One turn moves each row of this set onto another row. After a few examples, where does it send each row asked below?
j_222: [0,33,0,-11,23,17,-16,-25,5,-5,-21,-16,-9,63,3,-3,30,16,-8,-27,11,-9,8,13,7,30,4]
j_577: [-15,-3,-8,-11,-8,36,-17,-25,-19,3,-24,23,13,-19,4,19,25,1,-13,-8,13,20,-12,12,-1,55,-4]
j_997: [11,31,9,-15,24,1,-10,-18,22,-24,-15,-34,-15,46,-10,-19,21,11,-31,10,1,1,-4,12,13,30,2]
j_327: [4,-9,10,1,-2,-16,-1,-14,-5,-3,8,23,14,-28,-3,9,20,16,-11,12,5,-2,-30,10,8,70,12]
j_708: [-32,-26,-10,-4,5,2,-14,-8,-8,-4,0,-5,5,-23,-27,37,36,-11,-3,14,4,5,-22,12,25,41,1]
j_214: [-4,-19,30,1,-33,24,1,19,13,-23,-7,-6,49,3,-13,-10,-10,17,-8,8,5,7,-31,22,-4,-16,-11]
j_896: [12,30,7,-1,42,-1,-1,-4,2,-4,-9,-46,2,47,-10,3,20,7,3,2,14,-7,15,14,8,38,-5]
j_132: [-3,-16,-6,5,-28,33,-12,-4,33,5,5,-2,-14,13,7,-2,13,44,-8,25,27,-20,-23,-8,-17,9,-56]
j_311: [2,-16,-8,15,-8,21,21,-2,28,24,34,-32,-2,-19,9,-2,10,25,5,21,22,-41,-31,-29,8,7,-8]
j_807: [-5,-8,-8,21,-7,28,4,6,16,23,25,-18,9,-2,24,18,12,41,25,3,29,-46,-16,-26,-2,15,-25]
j_220: [-15,-14,0,5,3,-1,-14,-1,-22,2,-1,10,19,-13,-17,39,26,4,11,15,15,10,-6,17,4,62,-20]
j_108: [35,4,-9,19,34,-2,-2,13,3,-12,10,2,-23,-7,11,17,10,11,17,-48,8,-11,-2,11,12,-39,-16]
j_386: [10,43,2,-13,23,17,1,-21,2,-3,-1,-34,-2,44,-7,-9,19,-12,-8,-1,4,-2,5,-16,25,29,27]
j_994: [-21,3,-9,-8,-7,22,-12,-21,-18,0,1,15,18,-29,6,25,27,-4,-7,-7,2,2,-22,-11,24,52,26]
j_192: [-13,-16,-5,-10,-7,-3,-6,-27,4,-7,-7,12,0,-29,-14,3,33,10,-36,13,4,14,-33,26,4,53,-3]
j_231: [2,10,-9,-13,32,1,7,-21,12,10,3,10,-15,-25,29,-32,-2,-19,-24,-18,8,3,-4,1,-5,-26,26]
j_660: [47,10,-16,8,9,8,15,-12,1,5,18,15,-34,-5,-8,-9,11,-14,2,-34,8,10,-6,-1,10,-45,-7]
j_313: [11,-9,8,-7,24,-32,-8,5,14,-7,6,21,-21,7,-11,-20,-7,-15,-8,31,12,18,6,16,-20,-16,-28]
j_438: [-12,-11,-22,1,-31,42,12,-22,29,25,26,-18,-14,-7,4,-8,22,16,-10,14,20,-27,-32,-33,8,-7,-10]
j_553: [-26,7,10,7,-43,13,-2,2,3,-13,11,2,61,8,7,2,12,43,-5,-21,9,-8,-21,24,-8,-13,-12]
j_425: [30,37,-24,6,-5,-1,-4,-1,-5,-19,29,3,-23,0,-10,7,14,-7,-3,-4,4,27,10,-9,9,-43,-38]
j_176: [-9,20,0,-11,17,-5,-12,-18,12,-8,1,-25,-18,66,-30,3,36,-4,-2,1,4,-10,0,3,27,19,8]
j_732: [46,6,2,8,6,-7,-15,11,12,-30,9,30,-36,12,-6,1,4,9,1,-17,1,7,-11,2,8,-38,-30]
j_551: [-24,-1,4,11,-40,-2,23,-5,2,6,31,-13,58,-3,-10,-5,19,28,-2,-14,11,-11,-24,25,-3,-16,1]
j_182: [32,44,-15,11,12,-4,-17,7,3,-37,17,6,-14,-10,28,9,8,26,-9,-28,0,7,3,-4,6,-30,-30]
j_964: [-6,-17,25,10,-14,26,14,22,2,-5,-1,-23,62,-9,-2,2,-8,17,9,-12,11,-7,-23,23,-1,-13,1]
j_652: [-12,8,2,0,45,-2,-28,24,-6,-10,0,10,3,2,28,20,-11,-15,25,-9,11,-6,19,-10,2,-21,-3]
j_11: [9,-3,2,11,-13,46,-7,5,21,9,2,-6,4,0,34,2,-1,48,5,10,28,-29,-18,-21,-17,21,-39]
j_653: [-33,15,-31,-10,15,-1,-12,-15,-10,15,14,8,-11,8,-1,6,19,-31,4,-5,18,17,26,3,-8,-38,-18]
j_103: [35,32,-26,17,21,-20,18,-5,3,-8,37,-18,-18,-26,5,0,18,11,-8,-23,7,5,4,9,7,-36,-22]
j_391: [-13,-19,-17,-2,-28,53,-5,-6,28,11,7,-21,-16,4,-6,2,14,12,-7,31,23,-10,-23,-24,0,-9,-42]
j_133: [0,37,-2,-11,4,-14,-24,-15,3,-12,11,50,-4,8,40,-20,-3,13,-15,-10,9,7,9,-7,-21,-7,-6]
j_803: [17,29,8,-3,24,-17,10,-26,10,8,8,-17,-8,53,-10,-16,29,15,-4,-11,10,-20,-2,8,11,39,21]
j_504: [-3,-14,19,0,-33,34,23,4,5,1,5,-15,51,-9,-16,-16,-5,-2,-5,-1,7,7,-29,11,3,-22,12]
j_826: [-32,0,3,0,-56,14,4,-3,1,-7,20,-1,51,15,-21,1,17,17,-5,-2,8,6,-21,17,0,-26,-13]
j_766: [-17,5,-9,6,38,-61,-3,1,17,-5,35,2,-8,-12,12,-2,14,11,-5,0,8,-20,1,17,-2,-18,-3]

j_994 goes to j_708
j_108 goes to j_103
j_553 goes to j_964
And these:
j_313 goes to j_133
j_132 goes to j_11
j_176 goes to j_997

